In the rows, zero is written as 128.
Which row each row swaps with, under one turn or mirror:
The rows were stretched afterwards, more along some directions than others.
K_994: [115 108 102 135 127 143 131 136 149 120  99 103 163 136 132 168]
K_283: [ 98 114 124 148 116 138 128 137 142 151  89 109 164 154 142 156]
K_688: [139 122 117 138 113 148 129 128 148  97 141 129 130 150  97 141]
K_817: [103 127 123 122 145 123 134 139 127 139 157 133 137 109 127 143]
K_947: [101 146 112 153 140 144 152 152 145 117 163  98 122 128 137 148]
K_991: [122 148 116 147 113 150 124 119 150 110 135 136 112 159 116 144]
K_143: [118 122 118 125 108 156 123 116 155  92 159 131 137 156 111 136]
K_626: [ 81 118 109 163 135 117 111 131 130 137 116  94 185 153 126 160]
K_482: [ 83 141 113 147 125 188 127 146 137 132 151  84 127 145 104 161]
K_150: [103 124 123 118 137 130 144 144 136 151 155 130 136 110 141 140]
K_293: [105 121 106 158 134 139 116 137 133 137  96 103 165 147 128 167]
K_320: [121 131 115 144 125 146 113 123 142 109 148 144 136 157 107 135]
K_132: [100 137 118 148 143 138 156 152 145 123 167  93 141 126 135 149]
K_756: [102 125 137 119 124 128 140 136 124 160 139 131 133 111 139 127]
K_79: [141 124 108 132 125 137 124 122 136 115 132 150 131 143 115 132]
K_738: [114 107 113 152 134 126 130 135 135 141  90 101 175 138 129 153]
K_479: [ 85 142 112 145 125 190 118 146 135 137 146  85 128 139 112 162]
K_258: [ 91 112 119 150 133 145 111 136 127 133 108 102 175 161 121 172]
K_15: [ 86 140 151 123 118 157 115 129 124 131 143 103 132 137 125 133]
K_159: [107 123 121 126 138 128 140 146 132 149 156 123 129 110 133 136]
K_434: [108 121 119 123 142 127 139 145 129 154 159 129 133 115 132 137]
K_926: [133 104 133 121 111 166 142 130 153  97 128 134 135 140 113 129]
K_393: [105  95 128 134 131 136 115 135 123 148 108 110 182 138 131 149]
K_462: [ 94 126 127 123 130 129 139 143 131 154 153 123 138 115 138 139]
K_431: [ 81 144 110 154 134 190 130 145 136 131 139  90 130 142 112 164]
K_867: [104 124 120 146 151 140 161 154 142 115 168 102 148 127 128 145]
K_506: [ 91 134 140 115 116 165 113 131 126 130 151 104 127 137 126 132]
K_710: [ 99 133 137 163 131 127 139 140 155 131 111 100 151 155 125 167]
K_883: [ 80 147 110 147 127 187 117 149 141 137 150  87 123 141 114 164]
K_404: [108 111 112 132 135 117 111 135 137 130 116 103 176 150 117 166]
K_41: [115 139 111 144 108 146 122 113 141 112 142 129 140 152 111 123]
K_580: [120 130 128 157 101 157 137 122 144 115 129 127 132 155 125 118]
K_303: [118 136 141 158 128 148 142 112 130  93 135 134 135 145 100 126]
K_995: [ 98 124 120 156 116 139 140 126 154 133 102  81 165 154 131 161]
K_546: [ 83 139 106 155 137 186 127 155 139 125 156  84 134 148  99 174]
K_760: [137 125 118 144 130 148 137 129 138 123 146 131 138 156  99 134]
K_589: [ 88 142 115 150 127 192 123 145 138 129 147  82 121 145 101 165]
K_407: [147 123 121 129 115 140 148 118 138 113 128 143 136 138 113 125]
K_872: [ 91 141 131 115 118 156 112 136 131 128 143 103 122 129 135 141]
K_296: [ 89 114 118 138 154 127 131 133 135 121 113 114 189 141 123 169]

K_143 swaps with K_995
K_580 swaps with K_404
K_393 swaps with K_760

Which row each row swaps with, under one turn or mirror:
The rows were stretched afterwards, more along some directions than others.
K_521: [100 135 125 121 131 145 158 123 129 114 138 121 137 122 118 128 139 129
 134 140 116 117 137 141 112 139]
K_49: [131 114 140 117 112 142 129 127 109 138 156 119 136 135 113 106  97 151
 134 107 124 108 126 133 158 124]
K_714: [128 130 107 127 121 140 152 112 148  98 155 155 139 124 125 112 126  99
  99 151 115 136 125 135  91 128]
K_191: [152 147 126 139 128 120  78 144 122 107 119 142 129 131 120 113 139 133
 106  96 110  99 147 131 178 131]
K_844: [121 118 139 116 110 146 113 113 118 124 142 121 120 127 117 112  95 132
 132 113 117 114 130 137 155 133]
K_495: [148 147 112 143 114 118  95 136 126  96 133 139 145 133 113 105 147 129
 103 106 101 101 155 130 167 135]
K_200: [148 116 127 135 113 139 147 120 123 111 157 154 138 141 120 122 115 107
 114 151 132 134 125 126  87 132]
K_583: [119 136 149 137 119 150 150  87 125 146 152 118 134 124 144 138 112 130
 145 135 128 134 125 119 113 113]
K_413: [149 127 107 129 124 131 126 132 113 129 146 138 128 134 119 110 126 145
  97 119 119 119 142 125 145 121]
K_923: [112 129 124 128 109 129 143 125 131 125 121 144 128 119 111 142 134  84
 149 139 125 135 145 153 106 141]
K_554: [127 115 138 120 113 146 140 129 135 125 146 126 131 134 114 116 104 119
 137 106 120 115 131 139 149 124]
K_530: [129 111 146 125 119 130 122 130 112 154 138 107 113 127 129 133 104 132
 152 104 132 117 123 125 158 136]
K_308: [122 135 118 139 146 125 100 122 145 106 101 144 131 114 141 121 142 115
 126 143 131 143 126 139 117 140]
K_581: [ 99 135 117 113 136  99 101 147 125 120 116 107 126 120  96 108 141 112
 123 139 116 128 128 141 143 154]
K_56: [106 125 125 123 117 106 121 123 136 103 122 124 111 119 119 135 135  92
 126 125 106 135 125 141 113 151]
K_767: [140 122  97 136 117 128 123 131 119 104 150 128 132 131 116  88 134 131
  81 129 109 115 135 129 135 134]
K_102: [141 141 153 146 122 156 149 115 132 154 142 142 122 132 143 159 111 141
 146 118 138 107 138 117 139 108]
K_677: [110 122 125 120 131 110 111 138 134 105 115 123 112 122 123 138 130 102
 130 121 114 119 129 140 122 157]
K_473: [108 124 127 118 124 112 126 121 150 120 121 116 113 122 130 141 129 107
 137 118 109 133 124 136 111 142]
K_386: [148 114 109 131 109 154 125 123 115 109 141 139 129 142 122 107 125 125
 102 124 119 116 137 133 136 115]
K_248: [102 145 104 109 128 137 169 109 155 109 117 135 144 124 107 133 141 119
 127 136 112 128 140 141 108 136]
K_523: [102 149 115 126 130 127 149 116 153 125 122 107 128 128 131 136 136 121
 123 142 118 139 121 128  97 145]
K_538: [123 168 122 150 110 115 137 112 158 141 123 133 143 132 123 129 134 124
 121 124 125 161 126 121 104 135]
K_608: [127 122 139 121 114 149 124 134 120 143 143 120 120 126 114 110  98 137
 145 109 126 113 129 133 166 125]
K_39: [139 119  98 127 120 124 124 120 116 118 145 120 121 125 116  91 125 141
  95 131 117 124 121 125 138 130]
K_325: [147 125 154 123 132 172 160 127 133 122 140 169 128 136 135 148 122 129
 151 105 150 120 136 122 122  94]
K_545: [118 150 124 121 128 121  90 151 138 111 111 136 131 125  97 114 142 103
 110 128 112 126 140 142 143 150]
K_65: [163 144 122 134 110 147 133 123 153 100 134 155 166 125 114 108 128 137
  87 125 114 124 158 121 144 118]
K_487: [129 110 128 137 135 125 108 109 128 107 118 134 133 120 142 126 131 122
 126 148 131 148 108 133 102 146]
K_210: [158 137 115 145 123 141 127 146 144 102 139 152 156 117 123 111 130 122
  94 131 121 131 145 134 131 135]
K_543: [127 118 128 131 106 144 136 130 112 124 124 145 138 130 113 134 131  95
 151 133 130 127 145 140 115 130]
K_856: [124 165 123 140 113 115 124 111 149 151 126 117 140 124 129 119 117 132
 122 129 122 151 119 115 106 135]
K_360: [119 122 135 124 133 140 137 122 133 153 116 107 127 100 140 160 130 125
 149 123 134 128 133 129 144 125]
K_993: [ 91 140 111 119 123 136 159 108 148 105 125 117 133 122 117 118 138 113
 123 146 111 136 131 142 100 150]
K_574: [146 134 117 137 121 140 121 149 153 106 133 145 147 120 125 104 126 123
  91 135 126 131 136 132 121 130]
K_229: [134 127  94 134 115 139 120 122 130 106 143 131 138 128 117  90 129 135
  85 135 105 123 136 128 142 125]
K_47: [126 113 120 145 149 121 108 126 130 115 124 128 127 112 155 131 125 119
 135 134 129 146 104 134 111 148]
K_885: [104 122 112 137 148 119 111 126 150 104 114 129 118 116 150 117 133 106
 118 150 134 154 114 128  93 140]
K_131: [120 115 122 151 137 123 100 118 136 105 118 130 130 117 159 123 131 118
 136 146 129 142 113 135 110 143]
K_906: [140 123 149 126 140 155 152 125 131 125 124 154 114 120 142 154 135 121
 161 109 150 110 143 122 128 107]
K_266: [ 99 132 113 115 116 141 174 107 146 121 132 117 128 128 113 131 127 122
 132 143 117 128 127 136 107 138]
K_861: [122 109 125 124 133 116 142 127 134 141 125 112 134 105 137 161 123 121
 131 141 125 142 138 123 118 142]
K_317: [107 138 116 117 130 139 178 121 146 129 136 122 136 124 119 150 136 128
 134 136 119 122 135 125 111 141]
K_336: [137 163 129 145 108 124 129 119 147 150 144 140 138 126 129 117 110 136
 117 119 121 138 136 128 119 123]
K_675: [143 124 151 121 141 158 163 122 137 141 136 160 120 125 149 162 115 136
 161 107 154 121 138 121 118 103]
K_14: [136 129 103 135 121 132 122 135 122 122 144 134 132 137 117 102 124 143
  92 135 113 121 137 131 139 124]
K_219: [119 128 101 132 139  96 107 133 130  97 122 125 125 110 133 108 144 101
  87 146 121 142 145 123 124 138]
K_363: [155 144 136 153 111 125  98 137 121  99 139 151 144 139 121 108 134 133
 105 102 105 110 144 135 159 134]
K_62: [142 135 134 131 119 157 146 103 129 112 146 152 169 128 139 134 112 146
 108 117 123 117 147 129 127 128]
K_591: [150 134 147 131 141 169 152 118 133 134 126 164 140 132 142 163 129 143
 152 102 151 110 142 117 141 105]
K_486: [105 140 112 120 121 107 127 123 147 108 128 117 129 120 118 136 137 109
 123 124 101 125 134 134 111 155]
K_472: [120 151 123 124 144 103 103 157 144 137 117 124 133 125 104 135 139 116
 119 120 114 128 135 137 150 149]
K_886: [129 138 140 136 131 156 163 105 130 141 165 141 146 122 151 145 118 136
 137 126 123 117 137 125 124 108]
K_378: [150 144 144 119 133 161 157 119 150 122 130 175 130 128 135 162 131 129
 147 106 142 115 145 119 123  96]
K_149: [110 119 125 145 143 121 102 114 135 114 110 117 127 116 152 121 132 118
 137 146 135 157  99 134 110 146]
K_58: [146 123 160 129 134 158 156 118 130 122 143 152 126 129 144 143 126 136
 150 113 146 119 139 114 122  96]
K_112: [160 149 127 138 123 125 100 147 137 104 120 159 144 141 112 123 151 127
 112 100 109 103 155 135 160 129]
K_638: [145 149 143 128 140 164 153 124 148 108 128 167 133 121 131 143 140 121
 146 102 135 115 144 126 135 101]
K_766: [129 139 146 139 130 158 154 111 125 144 146 139 104 127 143 151 119 121
 151 116 133 107 132 125 136 124]
K_528: [111 119 129 141  98 144 150 118 132 117 133 145 136 135 120 130 127  93
 142 132 128 149 138 143  94 129]
K_643: [138 129 100 136 131 121 130 137 128 123 144 135 138 134 127 104 125 148
  99 126 116 123 140 126 134 123]
K_615: [ 98 144 116 121 130 131 156 117 140 121 134 112 134 119 119 133 144 124
 118 134 109 121 135 133 111 144]
K_432: [117 131 128 124 130 141 149 112 144 140 127 111 129  94 139 151 126 117
 137 125 124 141 134 129 131 126]
K_126: [120 118 116 134 117 133 126 125 143 110 128 148 112 127 122 132 119  91
 112 160 126 136 122 138  90 142]
K_557: [128 140 127 125 142  98  95 160 118 125 115 124 117 126 103 131 139 118
 128 127 125 115 142 131 160 160]
K_365: [130 133 121 142 147 123  94 126 140 116 112 142 130 115 148 126 133 128
 117 137 130 139 117 132 108 143]
K_255: [124 136 115 134 132 140 118 130 135 111 138 156 105 127 126 125 126  94
 104 144 117 128 126 141 102 144]
K_982: [111 141 121 117 135 112 104 152 129 139 108 116 121 116  97 132 133 114
 139 133 122 128 128 140 150 160]

K_191 swaps with K_677
K_538 swaps with K_528
K_923 swaps with K_336
K_473 swaps with K_112
K_844 swaps with K_557
K_856 swaps with K_543
K_219 swaps with K_62
K_149 swaps with K_325
K_767 swaps with K_615

